The rows of R fall into 4 groups, and each row is roughly a mix of its group's hidden directions; some rows fit no group.
R (154 x 12):
[[-25  33 -14 -21   8  -3  13  -1 -12   2  -6  37]
 [-33  11  -4  24  -3  11  -1  18   7 -35 -22  -6]
 [-11  -1   9   5 -16 -14  -4  33  19  23  -5 -37]
 [-44 -16   2   6  22  -4  24 -19  -5   9  11  13]
 [ 22   1  -1 -23   1  14 -16  13   2  35  15 -31]
 [-17  -5  25 -29  21  12  21 -15  11 -21  12  17]
 [-21  12   7  -4 -12 -43 -20  18  11  -3 -10 -21]
 [ -2  11 -16   0  37 -24  18  -4  26 -15   0 -22]
 [  1  10  -9  -1 -46  -3  19   8 -17   1 -11  30]
 [ 11 -21 -10  -5   4   9 -22 -11 -26  36  25   7]
 [ 27 -12 -19   8  -5 -12  -3  38   5  32 -10  -3]
 [ 13 -22   3   4   1  15 -26  -8 -49  -1   1   0]
 [ -9 -17 -13  13 -10 -25  24  35   3  21  -1 -20]
 [-27  18 -19  32 -17   0  27   5  10 -13  10  13]
 [ 12  16  20 -21  -7  12  26  -1 -12 -32 -24  13]
 [ 17 -30   5   4 -17   7 -20 -20  11 -27  -7 -29]
 [ 20 -27 -11   2 -11 -16 -21 -16  14  -6  37 -13]
 [-14  13  -8  29  26 -17 -33   1 -21  16  -9   1]
 [-19  12  21 -22   1 -22 -19  -3   3   6 -36 -19]
 [-33  -5  22  -2  -2 -33   1  19   8   0 -27 -13]
 [  3  41 -20  -5   6   2 -16 -11   8 -32 -17  13]
 [-31 -20  16   3 -10   2  33  13 -18  13 -16  17]
 [  8   3   8 -19 -32  19  18 -14 -39   5  12   4]
 [  8   9   3  26   6 -27  -5  30  22  -5 -30 -10]
 [-23  -4  -6 -26  10 -29  26 -10   3 -28  -6  15]
 [-13  19 -12  34 -12 -24 -20   0 -17  20 -19  -1]
 [ -7   8  23   7  39  -6  23   6  33   6  -7  -8]
 [-11  -8   9  20  -2  16 -39   4 -27  -2   3  28]
 [-18 -30 -27 -23  15  17 -14 -14  10 -22   8   3]
 [  6  29 -13 -40   5 -14 -10 -10  23 -19  -1  -4]
 [ 29  -7  -1 -14 -37   7   4  -5  15  13  23  24]
 [ 38  27  -7 -16 -27  -9   9  20 -14  -5   2  -7]
 [-43   1 -11 -34 -12  12  16   9  -2  -3   9  15]
 [ 15  37 -13  20 -20  23  -1  10 -18  17  16  -8]
 [ 15  27 -15  -7   7  15   2  -4  25  29  32  -3]
 [  1 -10 -37   2 -18  12  18  18 -11 -34 -12  -8]
 [-20   4  11   7   1  -8  15  -8  17 -53  -2  -3]
 [-15 -11  -1  26  49   6  -8  -2  12  -2 -12 -15]
 [ 30  19  10  33 -16 -12 -17 -17  -1 -14   4 -20]
 [-22 -18  19   9   8  -8  -1 -46   2  -6  19 -13]
 [-38   5  31   6  -6   9   2   5   2 -14 -30  18]
 [-10  12   2  14 -38   1   7   2  -6 -15  32 -28]
 [ -8 -21  -6 -19  -1  -9  22  25  33 -22  18   7]
 [ -2 -13  21  -8  44  -2 -15   0  -2  32 -14   3]
 [  6 -18 -11 -11   7   4  44   6  18  -2   3 -33]
 [ 11  18 -14   4 -21 -34   1  12 -17  17 -31  11]
 [ -5 -49   6 -23   2  -6  -8  -6 -20 -22  -7   5]
 [ 12 -17  18  13  -8 -20 -25 -23  -4  -2  -3 -38]
 [ -2  16  -3  41   0   1   4 -13  14 -29  21 -20]
 [-17 -19 -13 -14  20  -2  22 -16  27  11 -18 -27]
 [  2  24   4  -7 -26   3   5  11  15  30   6  37]
 [-42   7   4 -24  -4 -17  -1  33  13   3  -4   9]
 [  7 -12  15  16  18  42 -16 -17  -7 -19  18   4]
 [-14  -9  12   6 -11 -30 -27  17 -12  -1  21 -31]
 [ 14  -3  23   0   9 -30  10 -40  -6 -12  21  -3]
 [ 12  37 -19  14 -19  -9 -13  22 -11  -6  25   9]
 [-29  31  -4  -3 -19  -7  15  -6 -36  -1   1  16]
 [ 14  14   7  -8  16 -18 -19  35 -11   2  32  16]
 [ 26   0  24  -1   3  16   6 -24 -20 -37  -7  -8]
 [ 15  10 -14  12  -4   4 -11 -36  -8 -35  22  13]
 [-21 -34  10  -3 -18   2  10 -10 -37  -1   1 -22]
 [ 13  10  12  19  13 -31  34  20   6   3  -5 -23]
 [ 14 -31   8 -10   7 -23  21  17 -19   5 -15  28]
 [ 18   4  -7  36 -19 -20   2  -6   9 -29  -2 -25]
 [-30 -20  16   3  12  -2  -8 -13 -40 -14 -10  14]
 [  1  -4 -20  45   6  -1  12  -4  20  33   2   1]
 [  5  19   1   8  23  20  -4 -45  -1 -14 -17 -12]
 [  4 -12   2 -19  -6  19  -5 -49  -8  -7 -24  -6]
 [ 22  15 -17   7   8   4   2  37   9  12 -27  25]
 [ -4   4   5  16  -9 -16 -16 -10 -16 -48  22   2]
 [-44  23   5 -18 -10  -8 -14   8  18 -13  -8  18]
 [ -6  -5  20 -28   0 -28   1 -10  20 -28 -21 -17]
 [ 31  -8   5  18 -17 -21  15 -20 -16  -2  29 -16]
 [  3  35 -10 -17  -3  -4   2  15 -20  10 -22  35]
 [-43  -5   4   9  17   6 -31   2 -23   2 -14  -8]
 [-22  -4  38  11   3  27 -17  -9  -9 -28  -5   4]
 [-15  10  10  26   8 -31  -3 -15  -1 -32  -9 -24]
 [ -5   1  11  33  29  24  25   6 -20 -11 -11  -8]
 [  4  10   4  30 -24  20 -10  30  23  21  -5  -6]
 [ 31  13  17 -24   3  23  23 -16  -4  16   3 -21]
 [-23  14  20  -9  17 -10 -14 -29  -7  22  27  15]
 [ 10  19 -18  32   1 -24  24  11  15 -26   2  -3]
 [ 13  14 -18   2  13 -14  34  15   3  17  25  25]
 [ 39 -17  -1 -11  19  -2 -10   6  24  13 -19  20]
 [-17 -17  -7  -7 -12   1  19  38  31  -1  19  11]
 [ 26 -20  16  16 -22  -8 -14 -30  -9 -14  -1 -23]
 [  9  30  25  10 -17 -17   1  -2   1  33  19  18]
 [ 19  -2 -13 -22  -7 -12   6 -43 -19  -9  19 -14]
 [  4   1  21  13  38  -7 -16 -11  22  27 -11  14]
 [ -5   3 -15 -33 -28  10   4  17  -8  -3 -23  30]
 [-20  27 -13 -10 -14  13  19  18  15 -14  -8  33]
 [-14   1  20 -19  22  10 -24   3  31  10  21 -21]
 [ 27  18  -6 -11   4  26 -16 -22  -2 -29  23   5]
 [  4  -3 -26   2 -15 -16 -18  14 -25   5 -38 -15]
 [-16 -14  39   2   4  21   1   7  26   8  23  18]
 [ 11 -17   6 -19   9 -29  37   3  17  -8  -7 -23]
 [-13  12  15 -24 -25 -14  26  12 -21 -24 -11  12]
 [ 11  18  -8  10 -19  40 -13   8 -24  11  23   5]
 [  1  13 -47 -23  -4 -19 -22   5   0  16   2  -2]
 [ 14 -27   0 -34 -14  14 -22  -2  -1   6 -19 -25]
 [-22  15 -11   7 -19   0 -23 -30   1  21 -28   8]
 [ 28 -39  14   5   4 -13  17  12 -21  12  -6  15]
 [  0  -5 -30 -32 -15   9  10  -1   0 -38  13  -8]
 [-11  17  -2  37   4  -5 -29  10  29  -6 -17   9]
 [  4 -26   8  15  36  13  14  26  16  14 -17  -2]
 [ -8   0 -24  -2 -23  16 -29 -13  -7 -30  10  23]
 [ -9  34  11  17  38 -10 -16 -16  -8   9 -14   8]
 [-22 -33  11  28   1  18 -10  16 -17 -20 -13  -2]
 [ -8  12 -22  24 -21 -29   0  28   7 -16 -19  10]
 [ 34  -6  23   2  16   3   5 -17 -33 -20  -3 -14]
 [  0   5  -8  23  10  14  10  18   2 -23 -31 -35]
 [-16 -24  29 -20 -28   5  -9  -5  -3  24 -16  15]
 [ -4 -27 -11 -22  -8  21  -5  -2   9 -38  18  17]
 [ 41  14 -27   0 -23   0  23  -7  11 -12  10  -1]
 [-23 -16 -21   2  -7 -34  23   4   1  32  -4   5]
 [-29  -2  -7  30   3 -20 -34  -4  -8  -1 -18  18]
 [ 19  13 -15 -21   5  14  24  -7  -4 -33  10  28]
 [ 15   9  31 -22  10 -16  30  -3  23  16 -10 -10]
 [  4   9  -9 -42 -21  13  24   0 -21   6  17  13]
 [ 12 -25  17  22  36  26   9   1   9   3 -20  -3]
 [-20 -12 -27 -20 -26   9  -1   7  28 -16  15  18]
 [ -7  -7 -11  -9 -22 -44  12  -5 -12  25  -2 -20]
 [ -9   0  20   8  11 -18   6 -36  -1 -17  36  13]
 [ -7 -13  14  19  11  15 -10   9 -38  34  -9   8]
 [  3  28   4  -3  23  30 -22 -28  -9  21  -2  -2]
 [  8  -2 -14  10 -46  -4  30  12  -1  -1   6  23]
 [ -2  -5   9 -44  18 -16 -10 -13   9  33  -8  -2]
 [-24   4 -14  -3 -37   5  23  11 -13  -2 -13  29]
 [-18   5  -1   5   8  31 -40   0  12   0  30   9]
 [-24  -6   1  24  29   9 -16   4  35   3 -16  13]
 [ -4 -26  15  18  12   3   1   6   5  41 -21 -23]
 [ 25  21 -13  27  15  -1  -3  32 -13   6 -26   0]
 [-24 -25 -19 -27 -21   7 -15  10  18  -3  13  24]
 [ -3   6  18 -22  23 -29   5 -17 -21   4 -30 -12]
 [  6   2  34  37  16  10   6 -11 -19   6 -24  -7]
 [  7  23 -13 -14 -29  -1 -20 -30 -14  -9  26  -2]
 [  7  17 -17   4   8   5  -9  -6   8 -45  21  27]
 [-12 -29 -35 -22 -12   1  -8 -17   4 -30   2   1]
 [-13  12  -5  34 -35   6  -1  -7  15 -29   5 -14]
 [  6  19   2   3 -19 -32   5 -23   5   0 -39 -13]
 [ -2   3  31  24 -17   8  15 -27 -23 -23  -6   9]
 [  0 -20 -33 -12  -5  27   4 -14   0 -34  13 -10]
 [-28  35 -16   3   0  -3  23   9 -11  -7  31  -2]
 [ -2   6 -24 -18  -1  23  12   6  29 -26  29   3]
 [ -4  40 -10  16   3 -13  12 -10   1   2  -7  40]
 [ -1   6  23  22 -27  -4   3 -27  -7   1 -37   6]
 [-12  27  -1  38  10  17  -1 -24 -19  -3  18  -9]
 [ 18   7 -20  15  -8  -3  18  15  30   3  -7  38]
 [-45  21  -7 -25  23   6   3  -5  -9  -8  13   0]
 [-10   0   1  10  13 -30 -27 -28  -8 -22 -24  11]
 [ 31  22 -23 -34 -14  -6   6  14   0  15  13  -9]
 [ 25  -2 -28 -12  32   2  -4   6  -7 -16 -31  10]
 [ 29   1   1  22  13 -19  19 -29 -14 -17  13 -20]
 [-27  10  -1   7 -31  11  17   1 -16   1  -2  39]]
Here is one row of each group, with its name. Which group are the others in?
[ -1 -42 -18 -18   7 -25  -4  25  -1 -11  -3  14]	<112>
[-12  31 -23  26 -26   0 -19  11   1  -6  10  19]	<22>
[-17 -24   2  14  -5 -10  37  -4  -4  24  10  27]	<82>
[  4  10  -9 -10   5  27 -24 -23   0 -23  35  11]	<101>

[ -2  -2 -42   8  -1   5 -17  25   7 -11 -14 -29]	<112>
[-34  30  -3 -17 -15 -12 -21 -24   3 -17  -3   4]	<112>
[-19 -17  -8  19   5 -41  -2  24  11  19  -4 -13]	<101>
[ 15  11  -2  24  26 -14  14  21 -20  16   6 -31]	<22>
[ 17  11 -25 -16  21  -9 -11  11 -22  21  22 -23]	<22>
[ 16  -6  10   6   4 -29   0 -19  14 -28  -2 -38]	<112>
[ 22   1   1 -30   4 -10   0 -28 -31  16 -17 -13]	<112>
[-12   5  -7  19 -10  14  11 -25 -22 -37  15  18]	<112>
[ 19 -46 -17 -17  -6 -17 -17   5   8  -6  16  -6]	<112>
[ 14  -6  28   1 -17   2   4  35 -32  -6   7 -20]	<101>
[ 13   7 -28  -5  -1 -39 -10  23  13  13  15 -18]	<101>
[ 18  22 -22 -17   4   4  19  16   2  34   5  26]	<112>
[ 34 -16   9 -12 -27   0  28   6  11 -20 -18   5]	<112>
[ 34   0  -5 -37   1   4  19  18 -17  -8  20 -11]	<101>
